Here are some points, one per row:
[-49   9  13  25 -30  19 -17 -25  54  20 -47  11  23  35  46  -9  35  11 -18  41 -23 -18 -33 -16  12   7  -3 -15 -43
  -8  18 -38 -10  -1   0 -17  14 -33  94  45  29  43 -62 -39 -41  -5  20  34]
[-15  40 -13  -7  30  -4  18  -5  -4  37  11 -20  26 -38   8  12  13 -31  44  13 -40 -28 -26  57   5  -5 -20  13 -20
  -9  75  52 -15 -48  18  43 -13   2 -39  63 -23 -49 -46  33 -54  -8  33 -26]
[  9  34  50  23 -21  -8   1  11  11 -24  58  54 -19 -38 -24  10 -50 -63   1 -56  49  21 -21  -4 -33  15 -21 -19 -28
  -2   1   4  26  27  -2 -53 -15 -27 -15  84   6  16   7  22   1   2   4  47]
[ -6  32 -16 -38  17 -21 -44  24 -51  40  54   6 -10  27 -12  23 -72 -21  14  24 -44 -42  59   9   6   9 -29  19  23
 -32  35  24 -15 -11  12 -41  28 -19  36 -47  55  42  19 -33 -44  15 -22  35]
[ 49   3 -13  -9 -26  -5 -13 -16  27  41   6   1   5 -27  -6  27 -32  42 -75  15 -77   4   4 -73 -29  28  42 -17  30
 -26  18   2  29 -40  -2 -24  13  -7   3  30   6 -41  -3  49  58 -11   2 -41]
[  6  21 -21  26  34  11  -9   1   5  31  96 -30   0 -77  32 -24  40  13 -19  -8  18  20 -43 -10  -2 -36  17 -37  30
   1  -5 -33  28  30  15  21  56 -19 -13 -65  17 -30 -49 -32 -11  16 -21  39]
[-32  37  24  59 -58 -64   0  14  -7 -15  -8 -70  52 -12 -12 -15 -44  48  21  -1  33   5  10  -9  35  27 -17 -41 -18
 -33  12  25  30 -15 -26  15  25  25  -5 -27 -31  33  18  41  13 -24   6  51]
[-13 -35  10   5  46 -17 -36   3 -36  12 -66  11 -10   2  16 -29 -36   8  22  -9   8  36 -16   2   8  11  -5 -73  34
  21  16   4 -34 -14 -46  20 -19 -32  10   7  23 -54  -1   8  19 121  27  21]
[ 20 -26 -62  33   5  36   4  -6  35 -31 -28 -47   1 -51  23   6 -32  48   5 -19  19  27  26  -4  11  10 -76  52  11
   4  -7 -26 -37  -7  43 -53  27  21 -25  24  16  27  12 -11 -40  53  19 -42]
[ 47  38  -9 -19  -9  20  30 -16 -68  24 -56 -19   9  28  16  17   6   5 -45   9  58 -65  31 -15  29  -5 -25 -15   3
 -14 -48  10  20  69   4  16   0 -21 -70  36  73 -30 -26   9  -6 -34  23  26]
[ 41  18 -49  -7  -8 -14   9 -49  11  56 -27  -1 -23  14 -25 -39 -20  -4  36   4 -26  77  13 109 -26   6  47 -39 -20
   7 -64 -19  -4  16   4 -32  33  35   8  -5   7   6  -3  20 -13 -38   9  17]
[ -9   5 -41 -24  55  -5  -6 -62  79  27  35 -34 -37  45  -5  -7  -8  -2   5 -54  34 -18  -9 -24  47  22 -22  15 -39
 -57   0  30  -7  27 -41  -2 -50  27   1   5 -39  -3  -4   4  44  14 -33  36]
[  6  29  11 -55  23 -42  -4  13  17   7   1  14  -7 -46 -57 -19  73   7 -39 -10 -23 -14  41  -6  -3  36 -31   2 -66
  51 -41 -13 -14 -19  -5  69  47 -34  -7   7  -2  58  17 -26  34  43  27  -4]
[ 79  47   3  27  14  24  64 -35  10 -38  -5   3   3   1  -2  29 -45 -52   5  48  -9   8   6 -38  15 -68   9 -47 -16
   1 -19  56  -9 -17 -15   7 -12  11  29 -38 -23  47 -18 -41  10  36  39 -42]
[  1 -18  81  -3  46 -27   2 -30  -7 -29   0 -25  77   1 -19 -24 -44 -29 -58  28  -6  15 -39  18  25  14  15  62   0
   1 -70  18  -7 -27  13   1  26  30  19  23  19 -53  16 -25 -23   6 -58   1]
[ 14  16  27   6  18  67 -52  11  -1  -5  15  21 -16   7 -45   0  -1  57  42   8  12  32 -16 -30  29   8  -4 -43  36
 -26 -33   4 -88 -32  32  42 -16 -22 -14  38  -5  27  -1 -23  -8 -86 -44 -22]
[ -67    6    9    6  -29   28   47  -48  -19   23   10    6   23  -18  -23   15   13   -9   46   25 -111   34   -4
  -47   -5    4  -46   17   40    2  -35  -23   29   61   10   11  -43    4  -20   14   -1   -3    8   -9   24   28
  -18   24]
[ -1  39  19  51  16 -55   1   5  24 -33   3 -15 -57  -2  26  25  42 -17  -5  61  -3  13  17  22  -2   6 -21  31   8
  -3 -17 -35 -49   4 -41   4 -50 -35   3 -47  66 -18 -11  85  22 -22 -28 -42]
[-21   3 -20 -13 -14  71  12  91   2  49 -22  -4  19   6  30  11   9 -13  14  -3  24  50 -31  -4 -31 -22 -28  43 -39
 -24 -68  46  24 -76 -20 -18 -23 -40   5 -40   4 -18  18   1  37 -16  22  24]
[ 29  -1  12 -40   0  51 -15 -27   3 -48  -2  41  11 -16  54  20 -10  15   9  38 -20  -4  -3  21  20  55  28  -4 -16
 -48   7 -56  38 -11 -34  26 -14 -44 -40 -42 -47  11  60  19 -59  16   7  32]
[ -26    3  -46   63   27    9    4   38  -30   14   13   19   16    5   -5   -7    7   -3  -64   24   -7    0   73
    5    6   -3   33   21   11   37  -18   10  -48   31  -49  -29   -3  -42    4   28 -118  -36    7  -11  -24  -14
    3   18]
[ 63 -69 -11   3 -16  -7  26  72  26 -19   8  11 -12  46  -9  22  36 -26  32 -11 -53 -48 -15 -27  20  23 -23 -34   3
  35 -35  -2 -12 -22  12  -4  33  46   0 -11 -21 -21 -36  59 -46  17 -42  58]
[  19  -66   21  -10   -6   35   -1   23  -10   14   12  -34   30   -8 -105   10   20   26  -20   34    9  -22  -19
   45   23  -93   20    6  -26  -10   56  -44  -13    9  -35  -39  -37   -4  -12   19   25   38   12   31   23   28
   -3   23]
[  -9  -50   22   42   23  -15   17   22  -33   23    8  -17  -20   -2   -5  -32   15  -13  -47  -38  -12   -4   28
    9    9   44   34  -19   -8  -38  -16   -9   29  -24  113    3 -115    6    9  -25    0   48  -14   -7  -15    6
   37  -18]
[  3 -18 -26 -34   3  -6   9 -14  21 -50 -19 -34 -63  13  -7 -32 -29  14 -11  48  12  -5   1  20  -5 -39 -22  16  61
  57  29  26  67 -22  77  27 -11 -67  31  22 -34   2   7  10  28 -26 -20  54]
[ 36  23   2 -18  -9 -38 -58 -25  -2  15  23 -31  29  24  45  15  57   9   5  -3  24   6 -18 -22  -9  -9   2  -8  33
  92  -9   4  43 -38 -48 -35 -83  34 -16  18   6  17  44 -45 -43  -1  -5 -18]
[ -8 -35  24 -52   1 -40  35  31 -44 -12  -2  24 -63 -31  39 -23 -20  33 -14   7  -2  55  -1  -5  28  -1  -7  39  17
 -17   7  -2  20  -5 -86 -10  -2  59  -8  21 -12  49 -90 -20   4 -41  22   9]
[-12  22  -9 -23  54  -6  62  -6 -27   7 -12  -1  10  10 -44 -28  13 -30  46  34  89   8  23 -85 -52  22  11   3   8
  -8  39 -98   5 -33   6 -11  15  29  36   3  -6 -29  12  20 -16 -21  10   2]
[  2   8 -11  16 -44 -44 -16 -19  54  37 -32  35  14 -16 -41  42 -36 -26 -15 -80  34 -18   0   0 -16 -32  16  56  69
 -15 -16 -25  -6 -13 -21  75 -12  -1  13 -21 -13  29 -19  16 -30  -2  11  29]
[-22   4 -33 -14 -31 -26  16 -32 -23 -35  59  60  -9  19 -15  -7  59  31 -28 -18  12 -21 -51  29  39 -24 -29 -17  39
 -40 -21  10 -33 -30  15 -34  21  15  30 -14   8 -49  50   0   8  -4  92  -1]
[ 45 -35   0  -8  -8 -57 -61   1 -11  23   2  47  70  14  13 -37  -1 -30  63  18  14  19  -8 -25  50 -11 -28  33 -19
  12   8  -8  14  49  45 -25   7 -51  -1 -22 -38   5 -28  25  46 -17  20 -66]
[  5  41  11 -21 -43  22  73  44  43   0  25 -22  34  66  20 -64 -36  -2 -13 -61 -22  -1   9  35  13  15   0 -16  26
  31  45 -53 -17 -10 -22   2  -4 -37 -23  -2  13  -9   3 -44  22   2 -25 -56]
[  -6  -14   47  -22  -13  -17    1   17   18    8   28    0   -8   64   30  -34   17   33  -35   34   16   28    2
  -10 -113  -35  -21   -6    1  -48    3   50  -31   51   19   31   20   18  -22    5  -28   27   20   34  -43   45
   -6  -29]
[  0 -31  44  13 -30  46  17 -38 -17  42 -43  22 -37 -37  17 -40  64 -36   3 -39  18  -4  40   6  41 -18 -10  -7  13
 -24  31  38  40  -8 -26  -7  45   1  34  -2  -3  -1  45  22 -25   0 -79 -55]
[  -8   -2  -52   30  -13   13    2  -17  -77   11  -12  -10  -25   33  -25   55   11  -34  -30   18   28   -3 -104
   31  -31   75   -6   11   10   13   28    1    4    0   -2    3   41   -1  -19  -15  -28   56  -10  -18   36   19
  -41  -40]
[ -55   38   20    2   52   26  -34    6   22  -20  -41   22   20  -11   33  -37    4  -12   20   -2  -10 -106    2
   21  -33  -28   29   -9   41   -1  -37  -13   10  -23   15  -52   26   49  -53   -2  -16   48  -16   26   59    7
    1  -11]
[-54   2 -34 -22  -3  38 -22 -29   6 -58 -14  31  28  22  -8  -2  13 -35 -58 -25  -5  87  27 -25  20   1  27   0 -16
  50  47  42 -26  -2  26  -4   9  27 -42 -47  51  14 -20  46 -11 -17   0  30]
[ 36   5  36  52  58 -20  -7   3  21 -32 -61  25 -10  31 -50  24  41  48  12 -46 -45  10  -1   7 -39  -1 -22  18 -13
 -23  56  18  51  16  -8 -34  27 -19 -30 -38  -1 -39   0 -73 -10 -37  17  16]
[ 25  41  47 -15 -10  46 -45  31 -37 -27 -12 -95 -38  -2   9  -6  17 -36  16 -58 -41   4 -21 -13   2  -4  25  34   4
  14  12  -9 -33  58  -2  16   8  29  57   0 -23 -10  42  19  18 -13  71   5]
[-44 -18 -47  -9  34 -26 -23  33 -16 -45   9 -13  12  30  27  94   3 -22  11 -35  -9  42  43  20  12 -52  11 -47 -15
 -44 -20 -42  58   1   1  37  36  13  13  64  12  -4  12 -12   9  -8 -26 -45]
[-24 -18  50 -25 -70  -9 -12 -16  38  -1   9 -34 -32   2  -2  55  34 -20  41  46  45   7  54  15  10  22  66  13   8
 -21  -2  11 -28 -14  37 -27  19  -7 -43  -6 -17 -53 -38 -66  26  37  13   5]
[ -6 -26  48  -9  -2  28  21 -67 -51   2  30  15   8   1  43  59 -35  71  16 -57  15 -39  33  30 -39  -4 -24  -2 -51
  74  -1 -11 -22 -17  17   1  -8   1  49 -29 -23 -23 -35  27  30 -13 -21  -4]
[ 21 -70 -36  10  -4 -54  39  -5 -12  -9 -16  -3  31 -42  74  -5  11 -14  26 -13 -17 -25 -14 -18 -38  -5  43   5 -16
 -12  35  22 -78   6   9  16   0 -12  -8  21  42  19  66 -42  47 -43 -23  52]
[ -7  65 -16 -21 -31 -17 -15  65  17  11 -48  55 -22 -44   4  13 -24  16 -33  35  11 -11 -22  18  22 -10 -17 -18 -41
  17  31 -17  -7  42  57   2 -43  80  19 -20 -20 -48  32 -30   2   9 -62  -3]
[-64 -71  14  -2  25  -1  22  11  53  38   8  -8 -40  -8 -14  25 -61   4  10  22  11 -39 -42 -24  25   8  24 -23 -18
  65  -8  12  19  46 -14   6  28 -11 -24 -26  18  -2  49   3 -45 -52  54 -59]
[-11  33 -49   4 -26  -7   7  13 -32 -44  12  23 -19  -4 -32 -38   0  64  62 -22  -1 -35 -18 -26  -5   2  92  45 -30
   7 -24  49  27  22 -11   2  -8 -30  18  17  40  -5 -21  13 -38  54 -36 -39]
[ 19 -60 -30  26 -25  62 -49   6  18 -36  38  12  24 -19 -15 -50 -18 -26   1  36  11 -36  31  31 -49  35 -31   1  -1
  -9   6   7  34  14 -47  56 -27  52  32  -3  36 -34 -25 -36  24 -22  24 -26]
These points spread out most along one direction. Where along it does each point below lie, from 0 to 99? 50 is the average, and the first point above lies past it. One standard deviation of the points above along it is 16.
[ 79  47   3  27  14  24  64 -35  10 -38  -5   3   3   1  -2  29 -45 -52   5  48  -9   8   6 -38  15 -68   9 -47 -16
   1 -19  56  -9 -17 -15   7 -12  11  29 -38 -23  47 -18 -41  10  36  39 -42] 53
[  2   8 -11  16 -44 -44 -16 -19  54  37 -32  35  14 -16 -41  42 -36 -26 -15 -80  34 -18   0   0 -16 -32  16  56  69
 -15 -16 -25  -6 -13 -21  75 -12  -1  13 -21 -13  29 -19  16 -30  -2  11  29] 6
[  19  -66   21  -10   -6   35   -1   23  -10   14   12  -34   30   -8 -105   10   20   26  -20   34    9  -22  -19
   45   23  -93   20    6  -26  -10   56  -44  -13    9  -35  -39  -37   -4  -12   19   25   38   12   31   23   28
   -3   23] 51
[-15  40 -13  -7  30  -4  18  -5  -4  37  11 -20  26 -38   8  12  13 -31  44  13 -40 -28 -26  57   5  -5 -20  13 -20
  -9  75  52 -15 -48  18  43 -13   2 -39  63 -23 -49 -46  33 -54  -8  33 -26] 64
[  5  41  11 -21 -43  22  73  44  43   0  25 -22  34  66  20 -64 -36  -2 -13 -61 -22  -1   9  35  13  15   0 -16  26
  31  45 -53 -17 -10 -22   2  -4 -37 -23  -2  13  -9   3 -44  22   2 -25 -56] 58
[ -6  32 -16 -38  17 -21 -44  24 -51  40  54   6 -10  27 -12  23 -72 -21  14  24 -44 -42  59   9   6   9 -29  19  23
 -32  35  24 -15 -11  12 -41  28 -19  36 -47  55  42  19 -33 -44  15 -22  35] 55
[ 63 -69 -11   3 -16  -7  26  72  26 -19   8  11 -12  46  -9  22  36 -26  32 -11 -53 -48 -15 -27  20  23 -23 -34   3
  35 -35  -2 -12 -22  12  -4  33  46   0 -11 -21 -21 -36  59 -46  17 -42  58] 61
[ 25  41  47 -15 -10  46 -45  31 -37 -27 -12 -95 -38  -2   9  -6  17 -36  16 -58 -41   4 -21 -13   2  -4  25  34   4
  14  12  -9 -33  58  -2  16   8  29  57   0 -23 -10  42  19  18 -13  71   5] 46
[ -1  39  19  51  16 -55   1   5  24 -33   3 -15 -57  -2  26  25  42 -17  -5  61  -3  13  17  22  -2   6 -21  31   8
  -3 -17 -35 -49   4 -41   4 -50 -35   3 -47  66 -18 -11  85  22 -22 -28 -42] 53
[ -7  65 -16 -21 -31 -17 -15  65  17  11 -48  55 -22 -44   4  13 -24  16 -33  35  11 -11 -22  18  22 -10 -17 -18 -41
  17  31 -17  -7  42  57   2 -43  80  19 -20 -20 -48  32 -30   2   9 -62  -3] 59
[-54   2 -34 -22  -3  38 -22 -29   6 -58 -14  31  28  22  -8  -2  13 -35 -58 -25  -5  87  27 -25  20   1  27   0 -16
  50  47  42 -26  -2  26  -4   9  27 -42 -47  51  14 -20  46 -11 -17   0  30] 49
[-49   9  13  25 -30  19 -17 -25  54  20 -47  11  23  35  46  -9  35  11 -18  41 -23 -18 -33 -16  12   7  -3 -15 -43
  -8  18 -38 -10  -1   0 -17  14 -33  94  45  29  43 -62 -39 -41  -5  20  34] 62
[ -9   5 -41 -24  55  -5  -6 -62  79  27  35 -34 -37  45  -5  -7  -8  -2   5 -54  34 -18  -9 -24  47  22 -22  15 -39
 -57   0  30  -7  27 -41  -2 -50  27   1   5 -39  -3  -4   4  44  14 -33  36] 8
[ -8 -35  24 -52   1 -40  35  31 -44 -12  -2  24 -63 -31  39 -23 -20  33 -14   7  -2  55  -1  -5  28  -1  -7  39  17
 -17   7  -2  20  -5 -86 -10  -2  59  -8  21 -12  49 -90 -20   4 -41  22   9] 15
[ 29  -1  12 -40   0  51 -15 -27   3 -48  -2  41  11 -16  54  20 -10  15   9  38 -20  -4  -3  21  20  55  28  -4 -16
 -48   7 -56  38 -11 -34  26 -14 -44 -40 -42 -47  11  60  19 -59  16   7  32] 58
[ 19 -60 -30  26 -25  62 -49   6  18 -36  38  12  24 -19 -15 -50 -18 -26   1  36  11 -36  31  31 -49  35 -31   1  -1
  -9   6   7  34  14 -47  56 -27  52  32  -3  36 -34 -25 -36  24 -22  24 -26] 59
